Where one turn sends some rows of the set: a few examples, then the rows asked:
dufo: [ -7 -28 -10   5  -8   9 -14   8  39 -10  -2  -6 -11 -12   4   9 -14  -2
 -15   1  14   4  -3  52 -39 -34  17  12  18 -13   0   5  -5 -19 -18   3
  -3  -5]
luv: [ -5  27  -8  21 -29   3 -10   4  19   2   5  13 -15  17 -38  -1 -13   7
  -9  11  14 -15  -3 -17   7   2  13 -15   6  15 -21  -7   1  26 -24   0
 -14  15]
piv: [  2  10 -34 -16  25  -2 -33  11  15 -25  -3   1   6  14  -8  -2  36  -4
  -3  -5  21   3 -10 -19 -10  -3  -6 -13 -27 -13 -17   0   1  -1  -2 -22
  27   2]
Mot: [-15  -6   4  11  -8   7 -13  14   9  23 -15 -10   1   2  -2  -4 -17  20
 -13  -3  39  26 -13  39 -19   5  17  27  14  -9   8  -2   1   4  12 -12
   3  25]
rogim: [ 16 -15  26  12 -11  10  -8  -3  12   6   0  18  13  14   0  -2 -15  13
 -32  -7  13  -2  -7  31 -12 -20  23  19   4   0  42  16   4  13 -16  -1
 -29  12]
tusen: [ 26  -7  21  12  -5   9 -10   3  27  25  -8 -10  36  13  19 -18  -2  -1
 -14 -14  -9   7 -12  26 -20  -5   2  18  12   5  15  17 -10   0  -1 -15
 -16  11]
dip: [-13  -8   4  -7   9   9  12 -15   7  -7  10 -24  -3 -13  22   2   4  -5
  24  15 -18  -1  -2   8  -5 -18   3  -1 -31 -28   8 -14  17 -39  -5 -25
  -2 -17]
Sab: [ -3  -7  32  -9  -3  -5  -2  18  34  -8 -14 -16   5   0   5   1  -3 -12
 -11 -20 -29   0  -1  14 -19 -14   2   4  28 -46 -13   5 -21  16   7 -10
  -5   0]
zemar: [ -4 -17   4  16 -11  -4 -24  22  32  -8 -16  -7  -3 -19  10   2 -26  -5
   0   8  24   9 -15  26 -34 -20  17  23  19 -10  15  17 -11 -13  -1   5
  -1  13]
vek: [  3  29 -23  19 -25  13  -9   9  21   5  23  16 -11  20 -20  -3  -7  -5
  -7 -15  31   1 -23  -8   0  -7  14   0  -3  27 -22  -4 -10   8 -22 -22
  -1  16]
Lida: [ 19  13 -20  -6   6 -15 -22 -12  18 -32   0  -5   0  22   6   2  41   7
 -21  10   7 -15   7 -16   0 -25  19 -20 -16  -5 -17  16   9  -7 -16   0
  11 -12]
Pef: [-21 -16   9 -14   5   4   1 -19  -9  -9   3  -2   2  -3 -11   6  10   3
  11   8 -11   1  -4  20  12  -7   9   2 -45 -34  26 -29  21 -25  -9 -19
  -3  -7]
fim: [ 13  -9  10  -7  -3  32  -6   2  36  15  -2 -12  23   8  13 -10   8  -2
 -22 -32  -9  14 -14  42 -14  -8  -8  21  12 -15   0   5 -14   0 -14 -27
 -12   2]
bodor: [-13  -8   8  -5   1  14   4 -16   4  -4   6 -27  -7  -9  13   9   9  -9
  10  20  -9   2  -4  26  15  -4  18   8 -39 -23  14 -16  19 -35 -10 -17
  -2 -12]
fen: [ 10  13 -14   5  -5  -9 -18  24  22 -27  -4  28  11  11 -35 -26  -5  -5
 -10  -5   5  -9  -2 -27   2  -6  -1 -31  21   6 -20  -9  -3  11   6  -7
   0   5]
mereg: [  1  -1 -23 -18   3   8 -14  -9   6 -15  16   1  -7  24  18  10  24  -8
 -13  -4  43 -12  14 -17  14 -26   1   5 -22   0 -22  17  10   1 -25 -22
  20   1]
dar: [ 15  19 -15  15  -2  -1 -16  27  32 -32  15  18   1  10 -11 -14  -2 -10
  -7 -24  23  -4 -23 -19 -12 -16   7 -15   7  11 -20   1 -23   0 -12 -24
   4   8]
pomaf: [ 14  13 -23  -5   8   4 -17  -4   9   0  -7 -17   3  25 -13   1  24   4
  -4  19  -5 -11  12 -30  -1  21   4 -26 -27  -4 -24  -3  20  20 -10   0
  11  -4]
mes: [-23   8  27   7 -10 -20   4   3   0  24 -13   7  -1  12 -12  -4 -11  20
 -14   8  -2  13  -4  20 -22 -14  17  11  30 -16   6   0   5  19  28  -6
 -14  21]
leb: [-20  -1  11 -13  -8  -2  11  10  10  24 -12   3 -12   7 -21  -7 -11   9
 -19  -4 -22  10  10  23 -21 -11  16   0  30 -35 -14 -16  20  17  28  -2
 -10  10]
guza: [ -3 -19 -13   7  -3 -12  -9  16  23  19 -21  10  13  -6   2 -23 -33   1
   9   0  -8  -9  -1  -4 -42 -20   8   5  25 -14  21  16  16 -12   1   7
 -14  13]
bida: [-23 -24  12  -3  17  14   2  16  29  14 -13  13  -2  14 -11   9 -29   0
 -13 -20  -7 -23  20   4 -17  -5   8  -1   4 -35  23  -6  21  30 -29  -6
 -24   5]
pevu: [ -1  24  -8  21  -2  -8 -12  21  32 -15 -13  -3   6  20 -19 -15  -8  10
 -10   0  12 -23  11 -30  11   6   8 -31  18   5 -27   1  -7  12 -19  -5
  -2   6]
kuga: [ 12  23 -21  18  -3  -4  -6  18  36 -16   6   5   5  21   5 -25   4  -4
 -20 -10  20 -17   1  -8   7 -18  18 -17  21  24 -32  13  -7 -13 -12 -16
   2   5]
nutim: [-27  -9   6 -11  12  -4  12 -14  -5  -8   2 -12   3  -6   0   0   6  12
  25   8 -16  -5   3   2   0 -15  -2  -9 -30 -39  17 -24  21 -28  -8 -26
  -1 -13]
dolag: [ -9 -26  12   7   5   1  -3  13  10  22 -16  17  12  12  -2  -7 -37  15
  -6 -19  17 -13  10  -2 -16  -7  12  13   5 -21  37   4  20  18 -20  -5
 -18  21]
vapu: [ -4  -4  47  10   0 -15   0  18  18   8 -17 -11  21   9  13  -2 -13  -3
  -1 -11 -12   3   0   3 -21  -6   0   9  25 -25   3  13 -22  22  11 -15
 -10  15]
Dor: [ -9 -16   8 -12   3  17   0 -15  -1  -9  12  -9   3  -7   7   5  11 -23
  11  14 -13   5 -10  27   9 -10   8   8 -47 -19  21 -21  21 -32  -1 -21
  -3 -10]
visam: [ -2   2 -12   1 -22   7 -14  16  11  -6   2  29   3  20 -36 -16 -17 -12
 -12   0  25 -13  10 -15  27   7   1  -8  11  14 -25 -10   9  24  -3  -5
  -1  23]
Zum: [ -9 -23 -22  -2  11  -1 -10  17  44  18 -21  -4  13  -2  -1 -18 -18  -6
  -2 -14 -23 -17   7  17 -46 -15   4  -5  19 -24   2   2  18 -16 -18   5
 -13   3]
zel: [-13 -14  10 -15  15   8   6 -11   3 -14   9 -11   5  -9  20  -5   7 -22
  19  13 -19   0   3  14   8 -20  -3   2 -29 -26  11 -11  17 -35   5 -29
  -1 -16]
teruz: [-30 -12  15 -17  15  -5   9 -17  -5 -12  -3  -9   8  -2   8  -4  11  -1
  14  14 -15  -6  11  10  16 -19  -2  -4 -25 -37  14 -18  23 -29   2 -26
  -3 -11]
pabek: [ -2  -6  19  -4  -6  32   2 -10  21  17   8  22  -3  14 -10   8  -8  10
 -36 -13  -6   1  -4  42 -12 -24  13  14   5  -7  26  -2  16  19 -21 -12
 -36  -3]
lited: [ -3  26 -31 -11   0  -2 -15 -19   4  -7  24  11 -13  18  -6  11  38  -1
  -7   7  17   5 -16  -9 -23 -30   0  -4 -23  11 -21   3   5  -1  -7 -28
  12  -2]
pugus: [  2  11 -11  11 -23   6  -9  11  19 -13  19  22  -8  22  -7  -6  -9 -21
 -25  -4  38 -15   3   2  23 -21  20   5   8  30 -29   7  -3   6 -14 -13
   0  14]
debad: [-23 -23  -2  -2  -9  25   1  12  14  19  -4 -10 -19   5  -9   9 -22  16
 -20 -10  32  21  10  48 -14  -2  16  18  13 -26  -8 -18  13   7  -1 -11
   5  13]
leru: [-28 -12   9 -13   4   3   4 -20  -7  -6  -6 -16   1   0  -2   4  13   4
   5  15 -10  -4   5  27  26  -5  15   5 -35 -34  15 -22  29 -27  -7 -18
  -3  -6]
lig: [  2   4 -31 -25  -6  18 -16 -12  -2   8  13  18 -11  21  -9  -1  14 -18
  -9  22  20  -5  11 -23  11 -10  -6   1 -18  10 -20   6  38  11   5  -5
   8  -3]
litu: [ -4  13  -4  -3  -6   9 -12 -11  -2  -4  21  -2 -21  20  -8  34  13  -9
   2  24  20  -2   4 -28  -7  -1  -2  -7 -33   4 -22  -2   6  33 -19 -12
   8   0]
Fev: [  4   4 -13 -20   7  -1 -32   7   9 -34  -7  16  -8   7 -21  12  16 -20
  -9  28   6  -6   7 -32   3  -4   1 -16 -23 -13  -9   4  16  20   7   9
  10  -9]

dolag -> rogim
dufo -> Zum
Fev -> lig
Where do these go?
teruz -> leru
luv -> vek

